Turns in one plane each, and the order they were made in; the first pair answered:
K:
[ 0.36 -0.09 -0.36  0.92  0.27  0.18  0.42 -0.84  0.30 -0.53 -0.47] -> [ 0.43 -0.61 -0.55  0.34  0.28  0.08  0.48 -0.52  0.27 -0.63 -0.77]
[ 0.06 -0.25 -0.01  1.30 -0.33 -0.70  2.50 -0.46  1.21 -3.41 -0.93] -> [-0.15 -1.36 -0.36  0.20 -0.62 -0.63  2.64  0.19  0.72 -3.36 -1.18]
[ 1.40  0.09  0.25  2.14  1.45 -0.04 -0.89 -1.40  0.87 -0.41 -0.25] -> [ 1.71 -1.52 -0.35  0.65  1.61 -0.60 -0.70 -0.68  0.75 -0.68 -1.12]
[-0.61 -2.13  2.88 -2.15  0.07 -1.42  0.24  1.17 -1.03 -0.75 -1.85] -> [-1.73 -1.29  3.22 -1.86 -1.09 -0.18  0.30  1.24 -2.04  0.02 -0.67]
Y:
[-0.13  0.71  0.10  0.01 -0.44  0.37  0.39 -0.09  0.19 -1.22 -0.81] -> [-0.13  0.60 -0.51 -0.05 -0.38  0.66 -0.09  0.12  0.37 -0.91 -0.96]
[ 0.20  0.19  2.01 -0.42 -0.79 -0.40  1.65 -0.14 -1.17 -1.76  1.02] -> [-0.66 -0.02 -0.78  0.18 -1.84  1.61  1.40  0.86 -0.49 -1.34  1.10]
[ 0.45 -2.01  1.50 -1.92 -0.47 -1.45  2.74  0.21 -0.59 -1.96 -1.47] -> [-0.52 -2.14 -0.82 -1.24 -1.69  0.35  3.12  1.07 -0.06 -1.95 -1.20]
F:
[ 0.18 -1.40 -0.11 -1.18 -0.31 -1.03  0.10  1.11  0.38 -1.78 -0.92] -> [-0.92 -1.05 -0.04 -1.73 -1.30  0.18 -0.55  1.37 -0.85 -0.36 -0.03]
[ 1.01 -1.01  0.96 -0.64  0.75 -0.72  2.61  0.37 -0.78 -2.23  0.09] -> [-0.27 -0.71  1.46 -1.88 -0.15  0.47  1.24  0.76 -2.71 -0.08  1.02]
[ 2.09 -1.22  2.44 -2.38  2.27 -2.77 -1.05 -0.23 -1.67  1.65 -1.43] -> [-1.95  0.94 -1.17  1.61 -2.94  3.26  1.62  1.06 -1.38  1.14  2.00]
[ 0.43 -1.02  0.66 -1.14  0.01 -0.47  1.19 -0.21  0.22 -0.96 -0.30] -> [-0.54 -0.74  0.63 -1.45 -0.81  0.54  0.69  0.05 -0.84  0.21  0.48]

(two turns a pair)
[ 1.15 -0.62 -3.89 -2.10  1.52 -1.21 -2.47  0.31  0.60  1.89 -2.81] -> [-1.10  1.42 -5.07  0.40 -1.20  2.04 -1.59  0.54  0.38  2.32 -0.55]  F then K
[-0.78 -1.64 -3.31 -0.49 -0.49  1.31  0.98  1.26  0.75 -0.79 -1.03] -> [ 0.67 -2.16  0.38 -2.50  1.46 -1.81  0.48  0.18 -0.52 -0.73 -1.78]  F then Y
[ 1.24 -0.55  0.85 -1.67  2.19 -1.68 -1.77 -0.22  0.03  1.02 -0.88] -> [-1.44  0.71  2.05 -0.28 -1.44  0.62  1.32  0.06 -1.65  0.03  1.96]  Y then F
[-0.60 -0.59  0.57 -0.43 -0.75  0.98  1.68 -0.15 -1.87 -1.45 -0.28] -> [-0.24  0.90  0.99  1.20 -0.21  0.92  1.49 -1.06 -1.14 -1.61 -0.05]  K then K
[ 1.10 -2.34  0.16 -2.59  0.33 -1.13  0.87  0.74 -0.62 -0.64 -0.68] -> [-0.49 -1.37  0.58 -1.68 -1.70  0.53  1.88  0.82 -1.69 -0.51  1.00]  Y then K
[ 0.31 -0.26 -2.16  0.44  0.46  0.44 -1.02  0.28  1.22  1.31 -0.66] -> [-0.18 -0.43 -2.19  0.02 -0.15  0.88 -0.92  0.57  0.67  1.60 -0.39]  K then K
[-1.73 -1.04 -2.38  0.40 -0.17  3.31 -1.23  1.77 -0.03  0.50 -0.64] -> [-1.13  1.00 -1.78  2.61  0.69  3.10 -1.48  0.50  1.08  0.24 -0.33]  K then K
[ 1.31  0.43  0.66  0.27  1.57 -1.28  0.01 -1.50  1.21 -0.61 -0.02] -> [-0.62  1.06  1.03 -0.38 -0.31  0.70 -0.68 -1.04 -0.95  1.49  1.63]  F then Y
[ 0.67 -0.18 -1.89 -0.92  0.29  1.28 -0.53  1.65 -0.06  1.37  0.59] -> [ 2.13 -0.31 -0.80 -0.80  1.91 -0.77 -0.15  0.88  0.85  0.17 -0.35]  F then Y
[-0.56 -0.47  0.64 -1.57 -0.77  0.93 -1.00 -0.26 -1.01  0.91 -0.42] -> [-0.72  0.59  1.25 -0.55 -0.85  1.07 -0.91 -0.92 -0.93  0.89  0.10]  K then Y
[-1.79 -0.30  0.82  0.11 -2.23  1.61  1.79 -0.28 -1.11  0.09  1.58] -> [-1.17 -0.84  2.17 -1.74 -1.10  0.27  0.34 -0.59 -2.19  1.30  1.00]  F then F
[-2.05  0.28  0.67 -1.57  0.51 -0.74 -0.82 -0.39 -3.17  4.10  2.26] -> [-0.82  2.42 -1.07  4.06  1.02 -0.81  2.35 -1.72  1.51 -0.26  2.07]  K then F
[-0.67  0.46  0.12  1.01 -1.36  0.83  2.98  0.14  0.56 -3.01  0.41] -> [ 1.44 -1.13 -0.85 -2.04  2.12 -1.07 -1.49  0.33  0.67 -0.20 -2.27]  Y then F
[-0.12 -1.54 -2.96 -0.10 -0.86  0.45  0.90  0.75  1.16 -0.83 -0.69] -> [-0.47 -1.12 -2.67 -1.11 -0.58  0.98 -1.38  0.72 -0.05  1.59 -0.46]  Y then F
[-0.16  0.40  1.35 -0.94  0.41  0.12 -1.16 -0.24 -1.01  1.57  0.21] -> [-0.35  0.90  2.17  0.06 -0.17  0.11  0.20 -0.66 -0.91  0.53  0.79]  K then Y
[-0.58 -0.18  0.24  0.33 -0.79  0.36 -0.05 -0.37 -0.91  0.58  0.55] -> [-0.31  0.37 -0.03  1.08 -0.39  0.39 -0.28 -0.64 -0.32  0.56  0.50]  K then Y
[ 1.05 -1.22 -1.74 -2.04  1.20 -0.86 -2.89  0.76  0.36  2.36 -1.31] -> [ 1.21 -0.15 -1.75 -0.89  1.48 -0.66 -3.33  0.23  0.96  2.62 -1.12]  F then Y
[ 0.41 -0.64 -2.13 -0.45  1.14  0.18 -1.05 -0.09  0.89  0.37 -0.46] -> [ 0.56 -0.24  1.18 -0.33  0.95 -1.41  1.17 -1.01  0.03 -1.35  0.35]  Y then Y
[-0.88 -2.26 -2.08 -2.57  0.07  1.35 -3.18  1.92 -1.17  1.93 -0.83] -> [-1.67  1.93 -0.65  1.29 -0.30  2.68 -3.55 -0.03 -0.86  2.59  1.34]  K then K
[ 0.68 -0.90 -2.02 -0.57 -0.62  0.26 -1.00  0.58  0.97  0.34 -1.13] -> [-0.51  0.08 -1.23 -0.18 -1.91  1.41 -0.89  0.44 -0.16  1.08  0.23]  Y then F
[-0.32 -0.46  0.29 -1.90  0.93 -0.13  1.79  0.20 -0.37  1.30 -0.39] -> [-0.75 -0.42 -0.38 -1.58  0.28  0.54  2.21  0.52 -0.18  1.09 -0.12]  Y then Y
[-0.68 -0.38  0.46 -0.08 -1.61  0.45  1.46  0.08 -0.49 -0.75  0.46] -> [-0.23 -1.00 -0.19 -0.22 -1.27  0.07  1.61  0.28  0.12 -1.20 -0.17]  F then Y
[-2.38 -1.32 -0.34 -1.53 -2.04  0.94  1.01  0.85 -2.15  0.46  0.02] -> [-1.22 -1.97  0.79 -2.81 -0.42 -0.86  0.10  0.45 -2.30  0.64 -0.98]  F then F
[ 0.10  3.07  1.26  2.68  0.42 -0.25  0.36 -1.54  1.30 -0.93  0.91] -> [ 0.83  1.26  0.00  2.11  0.62 -0.99  1.65 -0.78  2.40 -2.58 -0.31]  K then Y
[-1.56  0.33  1.29  0.30 -0.21 -1.72 -0.18 -0.34 -0.31  1.60  2.97] -> [-1.37  0.19 -1.52  1.99 -0.35 -0.82  0.71  0.18  1.91  0.28  2.47]  F then Y
[-0.96  0.98  1.53  0.18  0.52 -0.58 -0.28 -0.75  0.37 -0.23  1.12] -> [-1.51  1.02  1.10 -0.04  0.03  0.16 -0.51 -0.42  0.03  0.35  1.39]  K then F
[ 0.19  0.46  0.71  2.44 -0.12  0.20 -0.88 -0.57  0.81 -0.99  1.29] -> [-0.34  0.57  0.95  1.99 -0.58  0.73 -1.41 -0.39 -0.03 -0.08  1.69]  F then F
[-0.39  2.32  3.78  0.83 -0.29 -1.62  1.58 -1.73 -1.15 -1.49  0.14] -> [ 1.20  0.46  2.92 -0.81  1.53 -3.29  0.68 -1.30 -0.34 -1.61 -1.83]  Y then F
[-0.39 -1.06 -1.71 -1.42 -0.49  1.28 -0.76  1.36 -0.52  1.05 -0.53] -> [-0.78 -0.09 -2.04  0.57 -1.26  1.95  0.71  1.04  0.47 -0.24  0.10]  Y then F
[-0.04 -1.18 -1.20 -0.51  0.02  0.60  1.49  2.00  0.61 -0.33 -0.48] -> [ 0.93 -1.16  0.21 -1.31  1.42 -0.95  0.34  1.30  0.35  0.25 -1.09]  Y then Y
[-2.41  1.09 -0.56  1.71 -1.04  2.15  2.87  0.88  1.15 -3.19  0.47] -> [ 0.55 -0.66 -1.61 -1.51  3.51 -0.43 -2.43  0.82  1.82 -0.19 -2.96]  Y then F
[ 1.86 -0.42  0.01  1.98  2.42 -1.01  0.25  1.38 -0.91 -2.11  0.96] -> [ 1.04 -0.66  0.87  0.05  2.04 -0.53 -1.30  1.70 -3.04  0.07  1.47]  Y then F
[-1.79  1.52 -1.34  1.87 -0.95  0.35  0.09 -0.35  2.47 -2.10 -1.15] -> [-3.18  1.87 -0.90  0.77 -2.03  1.71 -1.17  0.03  0.40  0.09 -0.07]  F then F
[-0.23 -0.76 -0.40 -1.79 -0.54  0.97 -1.19 -0.33 -1.38  2.18  0.57] -> [ 1.33 -1.32  0.10 -2.05  1.15 -1.02 -1.08 -0.82 -0.31  1.09 -0.71]  F then F
[-0.26 -1.79 -1.14 -1.65 -0.63  0.09  0.44  0.84 -0.11 -0.40 -0.65] -> [ 0.24 -1.69  0.09 -2.01  0.04 -1.00  0.20  0.28 -0.40 -0.36 -0.82]  Y then Y
[-0.04  0.34 -0.01  0.40 -0.16  1.99 -0.03 -0.07  0.37  0.96  1.40] -> [ 1.23  0.12 -0.17  0.76  1.21  0.73 -0.21 -0.47  1.59  0.16  0.38]  K then K
[-1.77  0.56 -0.99 -1.23 -0.37  1.25 -0.28  0.77 -2.04  2.15  1.03] -> [-1.05  0.72  1.30 -1.73  0.58 -0.47 -0.23 -0.10 -2.62  1.83  0.90]  Y then Y
[-0.68  0.76  1.72  0.27  0.62 -0.06  0.86 -0.80 -0.94 -0.75  0.82] -> [ 0.36 -0.19  1.01 -0.16  1.74 -0.99  0.64 -0.63  0.00 -1.18 -0.35]  Y then F
[ 0.74  1.18  0.02  1.01  1.37  0.37 -1.42 -0.52  1.38  1.00 -0.41] -> [ 1.23  0.20  1.66  0.04  1.55 -1.24  0.06 -0.67  0.94 -0.38 -0.65]  K then Y
[ 0.38  0.95  2.46  1.15  1.63 -1.14 -0.30 -1.18 -1.02 -0.16 -0.04] -> [ 0.18  0.48  2.82  0.75  1.16 -1.19  0.54 -0.94 -1.41 -0.69  0.08]  Y then F
[-0.73  2.19 -2.54  3.60 -0.55  1.60  0.09 -0.76  2.17 -0.52  0.05] -> [ 1.24 -1.29 -0.08 -2.36  2.29 -2.22 -2.56 -0.38 -0.23  1.30 -2.36]  F then K
[ 0.34  2.52 -0.92  1.28  1.66  1.65 -2.04 -0.32  1.47 -0.91  0.00] -> [ 0.90 -0.49 -1.96 -1.55  1.98  0.66 -1.72  1.10  1.29 -1.38 -1.58]  K then K
[ 0.17  2.78  0.86  3.99  1.10 -0.13 -0.55 -2.30 -0.28 -0.73  0.97] -> [ 1.03  0.90  0.17  3.46  1.35 -1.40  1.35 -1.72  0.89 -3.05 -0.24]  K then Y
[ 0.13 -1.03 -1.71  1.51  0.64  0.49  1.32  0.79  2.43 -1.79 -0.87] -> [-0.85 -1.02  0.99 -1.93  0.68  0.46 -1.86  0.77 -1.48  2.34 -0.11]  F then K
[ 1.23 -0.24  1.96  0.08  1.51 -1.60 -1.91 -1.08  0.24  1.04 -1.18] -> [ 1.35  0.09  0.73  2.00  1.15 -1.31 -0.10 -1.13  2.09 -1.03 -1.26]  F then F
[ 0.39 -0.61 -0.03 -1.75  1.19 -0.40  0.90  1.98  0.58 -0.39 -0.55] -> [-0.56 -0.36  0.47 -1.79  0.11  0.36  1.34  2.12 -0.34 -0.18  0.33]  Y then K
[ 0.73 -0.60 -2.04  1.01  0.12  0.67 -0.54  0.20  1.11 -0.87 -0.66] -> [ 0.99 -1.65 -1.31 -0.86  0.56 -0.21 -1.20  0.45  0.12 -0.25 -1.13]  Y then K
[ 0.83  0.44  0.43  0.16  1.03  0.39 -0.94 -0.96 -0.26  0.73  0.78] -> [ 1.19  0.17  0.91  0.21  1.15 -0.32  0.00 -1.10  0.00 -0.22  0.62]  Y then K
[-1.03 -1.02  0.02 -1.46 -0.98  0.54  0.06  0.76 -1.06  0.52 -0.01] -> [-0.71 -0.88 -0.58 -0.15 -1.19  0.53  1.54  0.67  0.25 -1.12 -0.10]  F then K
[ 1.18  0.32  3.55  0.50  0.73 -0.55 -0.99 -1.61  0.07  0.11 -1.17] -> [ 0.76  0.01  2.97  1.56 -0.41 -0.10  1.36 -1.26  0.84 -1.93 -0.84]  Y then K
[-0.27 -0.88  1.57 -0.73 -0.15 -0.17  1.02  0.24 -0.78 -1.15  0.16] -> [-0.54  0.14  1.93  0.23 -0.24  0.21  1.01 -0.20 -0.73 -1.05  0.71]  K then K
[ 0.49 -1.78  1.14  0.78  0.38 -0.35  0.63  0.50 -0.22 -0.35 -0.60] -> [ 0.16 -1.98  1.10  0.16  0.10  0.04  0.15  0.78 -0.84  0.37 -0.43]  Y then F
[-1.50 -0.15 -3.33  2.28  0.01  2.43  0.51 -0.21  2.13  0.06  0.33] -> [-2.34 -0.16 -2.21  0.29 -0.33  2.92 -1.49  0.06 -0.19  2.71  0.96]  F then F
[ 0.20 -0.65 -0.42  0.64  0.28  0.39  1.07  1.37  0.11 -0.73 -0.21] -> [-0.02 -0.80 -0.92  0.20  0.22  0.77  0.24  1.62 -0.16  0.08 -0.21]  Y then K
[ 0.78 -0.18  0.16  0.76  0.18 -0.46  1.42 -0.15  0.74 -1.76 -0.16] -> [ 0.07  0.32  1.64 -0.79  0.10 -0.11 -0.61 -0.29 -1.53  0.87  0.57]  F then K
[ 0.17  0.51 -0.32  1.95  2.03 -0.31 -2.48  0.26  0.57 -0.95  0.62] -> [ 0.56 -0.63  1.02  0.84  2.20 -1.68 -1.21  0.32  0.11 -2.08  0.22]  K then Y
[-0.92  0.55  0.12 -0.22 -0.13  0.17 -1.08  0.13 -0.80  1.72 -0.18] -> [-0.14  1.06  0.22  0.62  0.83 -0.46 -1.25 -0.41  0.12  1.24 -0.57]  K then K
[ 0.52 -1.11 -0.67 -0.20  1.26  0.19 -1.61  0.65 -0.31  1.38  0.17] -> [ 0.87 -0.68 -0.74  0.55  1.66 -0.01 -1.58  0.35  0.33  1.01  0.02]  F then Y
[-1.43 -0.45 -1.20 -0.27 -0.80  1.13 -0.06  0.29 -0.44  1.26  0.19] -> [-0.37 -0.31  1.20 -1.06  0.59 -0.83 -0.59 -0.69 -1.05  1.35 -0.17]  Y then Y
[-0.64 -1.06  0.92 -1.74  0.24 -1.20  2.53  0.04  0.26 -1.68 -0.03] -> [-1.98  0.78  1.77 -1.11 -0.84  0.48  1.46 -0.31 -1.19  0.24  1.56]  F then K
[ 0.57  0.21  0.80  0.75  0.21 -0.71  0.67 -0.32  0.55 -0.69  0.21] -> [-0.08  0.47  0.46  1.11 -0.48  0.19  0.80 -0.12  0.37 -0.52  0.75]  F then F
[ 1.08  0.50  3.03  1.55 -1.04 -0.45  0.25 -0.89 -0.95 -1.01 -0.19] -> [ 0.11  0.12 -1.42  1.97 -1.93  2.31 -1.12  0.55  0.18  0.26 -0.50]  Y then Y
[-0.21 -1.59  1.20 -3.01  1.58 -2.04 -1.99  0.30 -1.43  1.90 -0.11] -> [-1.39 -0.30  3.56 -1.44 -0.31 -1.71  0.95 -0.36 -2.24  0.14  1.86]  Y then K
[-0.48 -0.08 -1.31 -0.03 -0.13 -0.44  0.86  0.97 -0.01 -2.19 -1.01] -> [-0.60 -0.26 -2.06 -0.65  0.07  0.05 -0.46  1.32 -0.28 -0.89 -1.22]  K then Y
[ 1.12 -0.71 -1.02 -0.15  1.43 -1.19 -0.09 -0.16  2.04 -0.79 -1.38] -> [ 0.56 -0.52 -0.11  0.37  0.34 -1.06  1.72 -0.29  1.67 -2.07 -0.62]  Y then Y
[-0.75 -0.31 -2.02  0.40 -0.96  1.41  0.94  1.02  0.96 -0.65 -0.34] -> [-0.38 -0.54 -2.03 -0.87  0.04  1.10 -1.19  0.99  0.42  1.10 -0.89]  Y then K
[-1.32  0.05  0.35  0.42 -0.56  1.19 -0.10 -0.18 -1.20  1.74  0.57] -> [ 0.01 -0.10 -0.63  1.98  0.43  0.23  1.25 -0.51  1.17 -0.59 -0.50]  Y then F
[-0.33 -0.05  1.33 -0.43 -0.42 -0.06  1.05 -0.23 -0.29 -0.77  0.46] -> [-0.45 -0.37 -1.27 -0.47 -0.29  1.15 -0.54  0.47  0.34  0.49 -0.05]  Y then Y
[-0.54  1.44  1.96 -0.39 -1.52  0.33 -0.75 -0.82 -2.36  1.55  1.20] -> [ 1.62  1.87  1.92  0.90  1.01 -1.69 -1.01 -1.94  0.01  0.21 -0.27]  K then K
[-1.44 -1.55 -0.56 -0.02  0.23  0.80  1.40  0.54 -0.35 -1.34 -0.88] -> [-0.62 -1.69 -0.59 -0.81  1.73  0.04 -0.49  0.29 -0.29 -0.14 -1.72]  Y then Y
[-1.17  0.11  2.51 -2.07 -0.16  0.03 -0.22 -0.95 -1.25  1.57  0.24] -> [-1.37  1.60  2.56  0.18 -0.70  0.60  0.89 -1.62 -0.33  0.60  1.03]  Y then K
[-0.66  1.62  0.64  2.66 -0.44  0.29  1.61 -0.91  1.14 -1.23  0.79] -> [ 0.16  0.47 -1.40  2.26  0.37  0.07  1.19 -0.26  2.39 -1.54 -0.47]  K then Y
[ 0.20 -0.38 -0.87  0.38  0.01 -0.01  0.75  0.66  0.17 -1.10  0.10] -> [ 0.03 -0.64 -1.30 -0.12  0.03  0.31 -0.01  0.95 -0.10 -0.33 -0.04]  Y then K
[-0.34 -0.01 -2.18  0.92  0.51  0.74 -1.82  0.99  1.33  0.43 -0.37] -> [ 0.44 -1.00 -0.21 -1.03  1.56 -1.07 -2.25  0.74  0.24  0.67 -1.05]  Y then K
[ 1.71 -0.15 -1.13 -0.22  0.61 -0.59  0.60  0.18  2.06 -0.69 -0.77] -> [ 0.22  0.94  0.09 -1.23 -0.32  0.77 -1.29  0.21 -0.46  2.25  0.67]  F then K
[-0.10 -1.17 -1.16 -1.14 -0.02  1.03 -0.88  0.75 -0.75  0.28 -0.16] -> [ 0.38 -0.91  1.38 -1.33  0.31 -0.45  0.06 -0.03 -1.41 -0.57  0.08]  Y then Y
[ 0.26  1.35  2.03  1.40 -0.55  0.18  1.26 -0.55 -0.53 -1.14 -0.52] -> [ 1.08 -0.26  1.40  0.11  0.17 -0.91  1.38 -0.02 -0.07 -1.75 -1.77]  K then K
[-0.86  0.94  0.14  0.63 -0.20  0.69 -0.55 -0.78  0.12  0.78  0.29] -> [ 0.31 -0.35 -0.17  0.04  0.85 -0.71  0.01 -0.62  1.05 -0.46 -0.99]  F then K
[ 1.09 -1.67 -2.38 -0.14 -1.38  1.25  0.91  0.72  0.82 -1.20 -0.44] -> [ 1.45 -1.37 -2.42 -0.97 -0.25  1.17 -1.53  0.53  0.34  0.79 -0.83]  K then Y
[-1.03  1.39  3.98 -0.39 -0.46 -0.65 -0.36 -1.27 -2.50  1.07  1.56] -> [-1.66  2.05  2.44  2.03 -1.78  0.65  1.87 -1.12 -0.98 -0.89  2.26]  K then Y
[ 0.46  2.25  1.58  0.91  1.58 -0.70 -1.97 -1.44 -0.07  1.31  0.05] -> [ 0.91  2.22  1.11  1.75  1.85 -1.01 -1.03 -1.60  0.99  0.09 -0.32]  F then F
[ 0.57 -1.68 -2.91  0.94  0.54  0.11 -1.12  0.73  1.33  0.25 -0.36] -> [-0.66 -1.48 -2.75  0.59 -0.75  1.26 -1.02  1.13  0.08  1.02  0.60]  K then K
[-0.22 -0.92 -1.43 -1.74  0.23  0.91 -1.78  1.13 -1.52 -0.29 -1.49] -> [-0.33  0.20  0.32 -1.62  0.39  0.60 -2.33  0.30 -2.46  0.46 -0.78]  K then Y
[-1.20  0.31 -1.01  0.23 -0.50  1.70 -1.10  0.49 -0.60  0.94  0.79] -> [ 0.72  0.63 -0.35  1.29  1.73 -0.48 -1.01 -0.66  1.23 -0.52 -0.39]  K then F
[ 0.95 -2.31  0.75 -3.19 -1.39 -0.48 -0.16  0.79 -1.18  0.43  0.84] -> [ 1.97 -2.55  0.57 -2.52 -0.48 -1.56  0.64  0.49  0.13 -1.04 -0.02]  F then F
[ 0.53 -2.11 -1.57 -1.43  1.36 -1.15  0.13  0.14  0.68  0.00 -2.20] -> [-0.03 -1.64 -2.69  0.04  0.36 -0.09  1.25  0.35  1.52 -0.91 -1.71]  F then F
[-1.46  0.22  1.50  0.40 -1.46 -0.22  1.27 -0.14  0.66 -0.44  2.05] -> [-1.22  0.78 -0.70  1.50 -0.93  0.78 -0.07  0.02  2.01  0.30  1.59]  Y then K
